In the rows, 128 means zero.
Rows swapped in pairs by one turn or mirror: which row each one swaps with
The rows were stretched afterwards, more along some directions than others.
z594: [150 137 127 120 112 105 123 135 126 134 150 132 122 121 122 117 114 109
 144  87  95 144 114 152 122 127 121  96 116]
z595: [118 147 162 141 106 134 142  84 128 162 152 120 142 170 122 125 106 114
 137  95  93 119 132 145 119 109 148 172 169]
z97: [126 159 161 146 103 140 137  91 137 153 134 119 133 184 126 122 112 116
 146 111 100 117 124 139 115 112 139 177 163]
z525: [125  91 121  99 114 119  98 146 120 137 158 125 128 125  96 132 125 169
 124  97 120 136 146 133 120 140 169 132 134]
z301: [ 78 138 147 147 125 144 115 129 140 156 111 134 145 150 133 155 149 158
  90 118 108 120 121 119 165 167 145  92 134]
z236: [134 110 151 126 116 117 127 154 127 107 129 113 147 138 149 129  99 143
 147  86  92 139 117 137 114 104 132 107 144]
z851: [129 137 120 121 105 120 132 135 129 134 142 129 121 133 140 116 118  99
 143 104 107 136 112 165 127 137 110 102 129]
z676: [158 120 147 117 156 119 131 111 126 158 141 118 160 148  88 132 149 162
 131 124 110 126 133 125 131 129 155 133 130]
z318: [ 99 126 162 119 108 120 120 101 125 134 152 118 156 166 126 157 112 181
  92  84 157 101 108 135 118 151 148 158 159]
z68: [ 75 135 145 146 121 154 109 128 143 156 114 128 140 147 136 150 144 157
  94 115 107 120 127 123 163 167 147  96 137]
z849: [145 148 126 123 113 113 125 138 129 130 142 130 121 126 130 122 125  96
 146  92 101 133 112 149 126 138 118  97 122]
z410: [ 68 140 153 149 122 148 117 126 145 160 109 137 135 159 137 156 154 149
  78 131 122 112 120 127 162 168 138  92 125]
z359: [ 95 107 161 111 104 114 125 123 122 132 138 132 158 141 120 157 110 170
  87  96 162 108 117 129 117 147 160 136 148]
z291: [ 77 139 147 145 122 156 116 122 141 154 115 143 146 139 128 157 143 164
  77 107 119 120 118 118 167 169 152  91 127]
z874: [133 140 137 124 106 103 119 149 133 138 139 126 117 125 130 118 121  92
 148  89  89 133 120 141 127 126 110 103 125]
z432: [165 123 146 122 123 125 118 112 137 105 131 141 153 148 112 138  98 148
  97  83 110 158 119 116 134 128 134 101  88]
z511: [157 128 146 118 121 140 116 112 148 101 129 137 151 137 101 142 101 146
  96  97 108 169 126 109 126 116 140 108  93]
z629: [164 134 146 128 122 123 114 108 145 109 138 142 153 151 112 130 102 145
 114  86  96 165 127 118 135 117 131 119  93]
z880: [ 76 139 149 155 122 144 110 130 142 160 114 139 140 141 125 154 149 153
  83 113 118 119 118 118 155 171 138  88 128]
z962: [107 108 143 107 105 134 104 128 124 153 160 116 117 148 112 141 134 140
 123 100 121 121 129 140 110 143 168 141 155]
z899: [119 109 159 129 122 146 142 146 130 113 137 123 146 134 148 137 101 148
 142  83 111 143 109 135 109 114 136 109 150]
z704: [140 138 154 128 158 131 122 119 133 155 127 110 154 144  93 140 148 153
 126 133 121 124 132 118 135 126 155 117 118]
z785: [137 136 126 119  96 123 120 142 133 131 145 134 120 133 128 127 118  99
 142  94  94 137 114 148 136 144 115  90 126]
z797: [ 79 141 147 141 125 149 100 116 150 153 125 136 148 154 136 150 147 167
  93 112 109 118 135 119 169 167 139 102 133]
z261: [165 128 144 125 125 131 120 107 143 110 139 144 162 135 101 141  96 156
 102  85 102 164 122 110 137 115 147 122  90]
z298: [170 110 141 113 117 124 106 123 148  99 140 148 162 131  98 145 105 164
  96  84  99 179 135  98 132 126 144 117  94]
z286: [129 125 160 127 114 118 129 149 138 108 125 108 151 129 153 124  83 140
 157  82  91 144 114 143 114 102 119 114 151]
z617: [147 142 150 151 113 129 135  89 130 139 163 116 153 166 120 129  91 132
 152  83  83 137 145 137 117 115 145 176 157]
z43: [134 120 147 126 170 118 128 119 124 161 128 123 160 139  89 140 155 158
 110 128 118 126 123 119 140 137 153 106 120]
z693: [134 111 150 130 128 108 118 148 138 117 124 117 150 138 149 122  88 147
 157  81  90 144 114 132 115  97 132 137 146]
z602: [140 144 159 140 109 134 138  89 132 146 153 128 148 161 108 126  98 130
 148  87  92 127 135 129 122 107 150 175 164]
z980: [113 127 156 132 122 132 120 153 149 101 124 110 142 144 154 136 111 137
 150  86 100 143 111 129 125 103 113 106 151]
z272: [145 122 117 118 109 106 118 141 127 130 142 141 123 130 122 117 114 105
 139  81  95 146 118 149 131 143 118  97 123]
z589: [103 112 159 119  98 129 135 121 127 126 149 109 167 149 125 156  94 187
  89  85 156 111 135 137 112 159 153 138 158]
z371: [124 118 146 122 116 124 135 158 141 101 123 124 158 132 141 122  94 141
 160  96 100 156 119 127 120  95 135 119 151]
z378: [114  96 130 109 113 115  94 147 123 142 162 121 128 133 118 138 123 155
 132 106 123 127 148 136 121 140 162 148 138]
z403: [115 103 132 106 111 122  94 131 127 146 169 122 134 131 111 137 116 157
 117  92 120 120 148 138 124 147 176 149 141]
z414: [117  92 127  98 118 120  94 140 123 133 156 126 123 131 106 135 132 158
 124 104 118 129 140 136 119 139 167 137 141]
z268: [131 141 117 118 103 124 126 141 137 128 142 128 130 123 131 110 119  98
 149 103  92 144 121 164 139 130 112  93 138]
z985: [124 112 144 118 117 122 125 151 123 112 142 125 149 136 155 113  92 148
 156  83  92 144 133 139 122 106 135 121 148]
z333: [125 154 160 148 108 129 134  75 134 156 150 116 142 172 124 124 107 115
 135  92  90 114 126 137 118 118 145 167 169]
z174: [ 82 141 136 144 105 153 111 129 139 153 118 137 148 144 136 149 133 157
  93 110 108 118 130 127 174 165 147 101 127]
z648: [ 77 133 138 145 116 148 106 125 145 148 115 131 146 146 129 147 143 156
  86 113 107 119 129 117 167 166 147  97 138]
z756: [122 114 165 109 109 138 138 150 144  93 138 119 152 135 161 141  96 157
 135  85  93 145 133 118 119 121 132 119 137]
z523: [104 121 145 130 100 121 134 108 128 137 142 120 169 165 127 154 110 186
  86  98 159 110 121 149 123 158 144 139 158]
z185: [133 118 155 134 123 123 125 138 136 108 129 119 146 145 150 125  93 144
 157  81 104 147 105 142 116 104 115 115 143]
z831: [136 127 149 128 152 131 123 121 132 150 132 119 167 142  86 142 149 168
 121 129 121 137 135 117 142 118 159 126 125]
z234: [100 123 149 115 102 119 135 115 106 142 159 129 167 156 128 138 110 176
  96  90 157 112 135 141 118 157 154 148 162]
z461: [129 128 151 128 108 132 135 149 140 109 118 115 142 136 153 127 101 128
 164  94 105 127 114 140 119 100 133 108 145]
z270: [ 83 132 136 145 132 138 114 126 132 154 120 136 154 140 126 148 141 163
  92 111 108 132 124 127 163 171 141 105 132]
z303: [102 119 152 118 107 117 133 110 123 137 149 130 171 153 124 153 103 190
  95 100 155 110 117 138 124 152 166 144 148]
z566: [144 126 150 122 160 128 129 120 130 162 124 109 155 142 100 134 143 163
 121 130 115 132 136 119 131 127 159 122 117]
z775: [126 108 158 119 101 114 128 126 112 128 163 139 176 142 109 156  95 186
 110  83 157 123 126 121 116 151 151 159 154]
z696: [108 122 168 101 103 114 144 123 121 129 151 120 173 151 126 147 119 178
 117 113 139 117 134 130 120 146 137 157 166]
z459: [137 122 160 125 151 127 119 121 125 150 128 107 155 161  95 135 151 160
 127 125 130 132 134 121 124 118 158 128 136]
z235: [107 129 169 122 115 110 118 121 124 136 132 125 156 170 125 152 122 171
 100 105 173 101 117 139 126 154 130 132 144]
z154: [ 99 110 133 108  94 132 100 123 128 148 151 115 117 150 119 137 138 163
 111 108 121 109 134 156 123 144 158 134 146]
z448: [ 80 138 151 155 119 149 116 124 137 157 115 128 136 148 136 162 147 151
  76 105 111 108 116 120 167 167 153 101 133]
z721: [124 146 158 134 114 139 135  81 140 147 152 126 146 172 119 122 108 123
 135  88  96 126 139 127 120 123 136 170 167]
z559: [174 118 137 114 115 122 120 111 144 106 137 140 163 138  99 139  90 161
  98  98 104 173 140 112 132 119 136 120  91]
z568: [105 104 160 127 117 121 122 122 122 132 151 121 165 156 116 159 109 188
  94  84 169 118 128 124 114 158 150 144 151]
z803: [179 129 140 125 112 132 108 106 144  99 141 136 161 144 100 139  92 160
 113  81  99 171 130 107 120 109 151 138 105]
z746: [116 120 156 117  99 110 132 116 108 136 145 119 164 157 120 147 109 173
  96  89 153 110 114 136 105 148 155 150 159]
z953: [134 107 147 113 113 122 128 152 126 125 127 123 143 148 156 121 106 145
 162  94  93 129 128 152 123 108 140 122 152]
z563: [121 114 152 107  90 112 136 121 113 138 146 140 163 158 128 147 103 163
  94  81 152 114 129 141 116 159 153 147 152]
z718: [116 122 167 126 123 148 128 143 146 102 112 110 126 163 159 127 106 134
 141  86 121 136 109 140 104 102 125 109 144]
z992: [122 123 150 125 154 129 118 119 130 156 130 117 156 160  92 133 161 168
 117 133 127 130 139 123 139 132 155 126 131]
z674: [134 150 158 141 101 133 141  80 131 147 147 123 143 178 119 128  98 126
 138  89  92 125 126 135 113 116 149 179 167]
z552: [132 149 159 143 102 131 141  81 132 149 153 123 144 170 118 127  97 116
 136  89  95 124 134 137 117 124 139 169 164]
z624: [134 143 157 148 105 136 134  84 133 151 150 122 136 171 111 123 101 129
 145  92  94 120 128 139 106 114 145 174 166]
z688: [124 105 131 114 114 117  96 127 120 154 159 119 123 149 113 133 133 155
 133  95 117 122 137 149 117 143 167 142 149]
z142: [132 153 157 148 100 132 138  85 127 150 141 118 138 172 120 129 109 117
 135  94  91 117 117 142 126 112 142 174 172]

z301 pairs with z674
z68 pairs with z552
z851 pairs with z378
z688 pairs with z272
z629 pairs with z992
z899 pairs with z775
z746 pairs with z236
z756 pairs with z696
z693 pairs with z523

